Where one turn sends some rows of the set: a few examples, then the rows asked
Z651: 3, -7, -4, -12, 6, 5, 18, 4, -12, 4, 3, -1, -5, 10, -13, 13, -14, 16, -5, 24
Z710: 4, 8, 1, -12, 4, -11, -3, -1, -19, 6, 19, 1, -3, 25, -1, 3, -11, 16, -6, 11
Z748: -1, 11, 6, -3, 0, 7, -1, -8, -8, 10, 16, 11, -3, 28, 2, 4, -13, 12, -24, 0
Z135: -1, -9, 4, -20, -1, 7, 16, 2, -15, 1, 10, 8, -6, 12, -9, 8, -13, 12, 3, 9
Z162: 2, 5, -3, -15, 8, 1, -7, 1, -19, 6, 8, 6, -8, 16, -16, -2, -18, 25, -21, 1
Z619: -16, -10, -13, -8, 7, 9, 10, 14, -10, 11, 8, 4, -7, 22, -3, 7, -1, 16, -3, 0
Z526: 4, -5, -8, -3, 19, 3, 11, 4, -3, -2, 7, -9, -17, 25, -5, 0, -6, 19, 1, -1
Z84: -6, 2, -3, -13, -2, 6, -11, -3, -12, 8, 4, 8, -10, 11, -8, -11, -10, 21, -19, 2
Z169: -3, 4, -10, -12, 12, 5, -12, 2, -14, 10, 4, 8, 5, 25, -13, 8, -8, 6, -6, 3
Z308: 6, 9, 1, -9, 9, 15, 21, -1, -3, 5, 27, 3, -4, 19, -13, 8, -12, 12, -8, -7
Z809: -14, -9, -5, 7, 2, 10, 17, 6, 1, 1, -1, 9, -10, 14, -20, 9, -7, 5, -17, 10
Z322: 11, 16, -3, -11, 5, 9, -5, -5, -12, 11, 12, 0, 4, 22, -1, 0, -2, 11, -9, 9
Z418: -3, -11, -9, -9, -3, 11, 9, 8, -3, 0, 3, 3, -9, 3, -17, 4, 1, 12, -1, 13
Z25: -5, -10, -5, 2, -8, 4, 16, -1, -3, 1, 11, 4, -12, 1, -16, 2, -11, 8, -13, 16
Z685: 0, 12, -6, 12, 4, 0, -1, -4, 7, 7, 8, 1, 1, 21, -14, 5, -2, 17, -22, 8
Z755: 6, 16, -4, -9, 14, 2, -1, 3, -18, 7, 5, 4, -5, 23, -23, 2, -17, 15, -22, 6
Z956: -3, -1, -1, -2, 1, 10, 22, -5, 3, -1, 9, 6, -11, 10, -13, 7, -16, 3, -17, 21
Z707: -10, -18, -4, -6, -1, 2, 13, 3, -13, 4, 5, 4, -8, 6, -17, 10, -16, 12, -7, 16
Z326: -7, -8, 0, -2, 4, 3, 9, 10, -8, 1, 8, 1, -22, 31, -4, 3, -10, 12, 2, -6
Z37: 0, 3, -15, 2, -2, -5, -10, 9, -13, 8, 12, 11, -2, 19, -18, 4, -3, 14, -16, -3
Z924: 2, 0, -12, -18, 16, 14, 14, 5, -2, 6, 15, 0, -2, 17, -4, 7, -3, 23, -1, 1
Z35: 2, 3, 1, 8, 1, 2, 30, 2, -8, 2, 12, 3, -10, 15, -13, 7, -9, 12, -22, 13
Z385: 4, 4, 0, -9, 0, 7, 27, -1, -6, 2, 6, 7, -5, 16, -12, 13, -17, 11, -9, 21
Z349: -5, 2, 2, 4, 10, 16, 12, 4, -4, 7, 26, -5, -13, 18, -16, 5, -10, -3, -18, 0
Z180: 0, -1, 6, 5, 11, 15, 9, 0, 4, 2, 7, -8, -15, 27, -16, 5, -11, 7, -4, -7
Z323: 4, -4, 6, -11, 16, 8, 21, -3, -12, 0, 15, -4, -10, 14, -6, 8, -16, 10, -14, 18
Z13: -3, 11, 0, 2, 16, -7, 4, -7, -6, 8, 11, 2, 1, 32, -4, 8, -15, 15, -21, 10
Z444: -8, 3, -1, 1, -10, 3, -13, 1, 4, 7, 8, 11, -1, 20, -18, 8, -6, 11, -9, 1
Z299: -10, 13, -3, -5, -3, 11, -5, -3, -7, 11, -2, 9, -9, 18, -10, -11, -5, 8, -19, 7
Z280: -3, -2, -1, -14, 2, 1, -21, 3, -6, 3, 14, 1, -7, 18, -10, 4, -8, 9, -3, 11
Z432: -11, -4, -9, 8, -1, 8, 10, 15, -12, 12, 18, -4, -15, 17, -10, 1, 3, 5, -12, 3
Z151: 4, -2, 1, 7, -3, 9, 7, 9, -2, 2, 12, -10, -23, 22, -11, 0, -1, 11, -2, -3
Z871: 7, 3, -1, 3, 8, 3, 20, -1, -3, 2, 10, -3, -10, 27, -12, 2, -9, 19, 2, -11
Z974: -2, 2, -8, 4, 9, 5, -12, 0, -3, 5, 15, 4, -9, 19, -8, 2, -7, 13, -33, 4
Z348: 0, 23, -5, -2, 4, 7, 2, 1, -11, 10, -1, 6, -5, 24, -20, -4, -8, 5, -21, 10

Z349 moves to Z619
Z151 moves to Z526
Now these:
Z707 moves to Z385
Z280 moves to Z13
Z322 moves to Z974
Z35 moves to Z418
Z348 moves to Z84

